Each row is where one point has got to under a steady rotation. How many ticks took it there?
The counts run from 0 to 1019.
[115  83 132 116 139  67 118 101 142 176 129 147 125 105 120 152 129 151
 130 163 138 134 151 156  93 123 161 135 122  88 181 116 149 150 102 177
 138 116  76  97 109  96 143 137]
766
[139 114 132 122 107 121  98 122 130 151 149 130 146 141 142 141  83 138
 142 137 161 108 115 142  98 144 115 183 105  89 161 113 123 186 149 169
 134  56 147 128 107 142 142 138]
87
[137 121 124 114 134 102 137 127 153 162 119 124 107 110 112 100  86 147
 161 175 129 130 160 185  89 101 154 179 108  98 172  99 140 170 110 162
 160  95 111 118 149 125 123 139]
905
[121  67 142 107 122  74 120 111 100 167 125 138 144 131 143 123 144 125
 110 129 122 110 136 151 126 160 161 193 146  96 143 114 142 144 121 189
 140  93  92 104 102  80 127 178]
785
[112  96 131 131 139  72  86  97 136 173 142 146 115 141  95 148 104 126
 167 173 141 112 122 138 112 126 158 132 130 101 159 121 168 176 108 163
 156 119  75 104 109 109 133 122]
530
[145  97 144 131 113  99 114 132 150 160 140  98 136  92 118 123  85 150
 141 141 144 128 119 161 104 128 140 171  93 122 187  79 140 186 118 167
 138  88 113 128 121 130 135 173]
887
[158  74 181 141  99 100 101 113 155 164 137 124 116 105 135 109 112 147
 133 168 105  97 111 135 129 131 167 185 143 132 131  83 156 172 104 167
 139 112 104 135  95 115 124 157]
92
[143  92 167 124 100  79 139  98 124 167 155 130 118 132 143 104  92 129
 150 180 104  90 139 168 117 117 158 181 134 142 149 116 149 148 113 141
 124 107  96  90 111 111 103 139]
872
[158  98 148 108 102 134 139 113 151 129 151 100 146 114 161 115  91 154
 127 159 118 109 131 159  88 118 126 223 127 112 126 106 146 169 124 144
 141  77 148 120 105 117 120 142]
179
[137 122 158 130 132  82  99 126 144 164 137 144  94 127 122 133  78 147
 159 163 150 108 154 150  98 119 157 160  95  92 179 101 110 168 131 155
 154  87 114 126 136 151 133 119]
722
[140 110 124 101  97 104 118 100 135 164 148 136 136 131 163 123 106 154
 149 184 150 101 139 158  77 117 136 171 112 111 185 114 129 169 124 168
  99  86 117 110 118 125 141 146]
453
[150 101 162 157 105  94 109 132 139 171 146 125 125 100 145 122  81 163
 122 132 142 108 123 141 121 139 136 168  95 103 182  96 102 189 129 174
 126  71 154 116 117 132 132 142]
323
[129  69 129 117 139 121 132 100 126 121 147 101 166 141 125 166 120 134
 114 136 117 116 119 147 111 133 134 190 154  77 113 134 171 172 109 163
 150  76 141  87  88 107 139 125]
371
[148  90 130 122 114  93 134 102 144 164 147 101 129 105 112 118 108 135
 153 147 126 111 127 162 105 135 154 180 116 148 174 117 184 164 103 163
 123  93 105  99 118 116 115 182]
654
[115  76 136 120 135  88 120  85  96 164 132 154 130 159 129 141 132 132
 141 182 121  91 148 156 130 140 163 159 135 101 161 118 139 158 115 203
 111 104 116  95 112  93 133 151]
549
[117  92 158 119 141  84  92 108 119 154 140 154 120 175 131 149 101 119
 138 164 129 107 129 135 118 129 154 172 158  55 105 137 127 154 126 153
 169 101 116 102  87 107 130  92]
1005
[113  78 149 141 113  89 122  95 110 163 148 128 139 132 115 122  81 128
 143 173 110 117 121 180 144 121 148 142 120 138 170  86 149 172 113 170
 123 115 105  89 104 100 114 165]
366
[151  98 174 124 137 104 134 129 151 138 120 120 107 118 135 118  91 154
 120 164 109 127 167 160 104 107 153 206 120  72 124  90 105 150 115 143
 180  94 131 121 125 121 127 108]
630
[154  99 156 144  90  98 136 116 144 173 143 110 126  92 141  87  80 148
 133 144 111 105 120 166 122 128 143 186 117 137 170 103 141 167 123 159
 125  79 131 109 111 115 105 160]
90
[148 114 117 146 131 124 147 120 125 153 148 111 148 127 128 127  81 162
 142 138 138 116 123 163 116 128 129 180 114  90 164 135 130 199 127 173
 143  56 179 100 115 127 127 120]
140
[155 113 124 136 151  95 129 121 159 148 137 129 114 108 124 149 100 176
 139 157 145 116 153 137  82 124 149 163 104  67 179 138 125 176 114 167
 139  72 147 102 126 143 139 107]
575
[145 102 145 136 116 143  87 119 152 148 140 130 129 137 122 118  92 166
 160 183 133 101 110 135 119 122 136 171 119  96 147  83 137 210 128 191
 133  91 148 148 117 128 146 131]
234
[132  72 163 131 155  82  91 109 151 147 131 129 124 125 102 177 129 135
 129 134 133 122 121 125 106 143 160 155 145  68 118 118 166 161 111 155
 180 115  98 105  91 122 146 121]
805
[110  73 112 136 151 101 148 113 120 158 120 127 155 107  98 151 124 146
 113 140 130 146 122 157 125 148 154 150 134  93 169 120 158 176 106 202
 139 101 117  84 103  82 146 160]
97
[150  92 155 156 123 129 116 120 160 144 143  98 132 113 109 122  52 154
 146 157 114 127 107 155 122 103 121 169 121 102 131  95 140 204 108 144
 164  88 150 118 114 139 127 117]
51
[165 121 148 143 119 103 131 148 167 181 128 134 100  78 147  95  96 161
 128 142 124 134 126 150 110 130 159 184 120  87 164 115 123 175 121 155
 162  87 126 120 112 125 119 114]
759
[130  68 178 128 132  67 112  92 133 146 146 145 123 142 146 159 134 145
 106 168 107 101 144 126 107 131 161 163 146  82 122 118 128 138 110 149
 146 115 105  86  92  98 134 110]
587
[141  96 127 123 119  92 133 126 144 185 125 128 130  85 118 101 112 128
 137 135 122 133 113 158 122 141 167 195 137 125 156 123 174 161 117 175
 157 104  90 115 102  92 121 170]
238
[128 117 133 129 140 109 126 123 126 146 137 132 125 158 132 139  55 139
 141 171 133 123 138 163 106 103 125 168 123  58 140 127 107 178 139 150
 164  68 145 105 117 128 122  80]
538
[170  89 164 144 106  99 114 118 183 176 143 130 108  76 132 110 116 153
 134 153 113 119 108 136 114 125 166 174 141 120 142 106 157 172  98 149
 143 115  95 116  97 113 124 140]
708
[161 113 151 136 144 116 115 140 154 163 116 134 101 111 124 113 115 154
 133 137 128 116 140 132 117 138 169 209 131  75 140 116 135 167 125 173
 173  74 153 140 130 137 133 127]
195
[117 100 129 154 153  76 115 109 117 176 139 155 111 151  93 154  91 125
 156 154 131 111 132 138 129 130 165 129 142  77 159 156 146 175 118 166
 162  90 114  86 114 115 116 104]
62
[151 120 144 124 103 100 137 111 123 170 139 133 116 138 150  90  71 135
 158 171 129  85 140 167 115 124 155 196 125 126 161 116 131 172 133 155
 123  64 140 118 127 129 107 140]
923
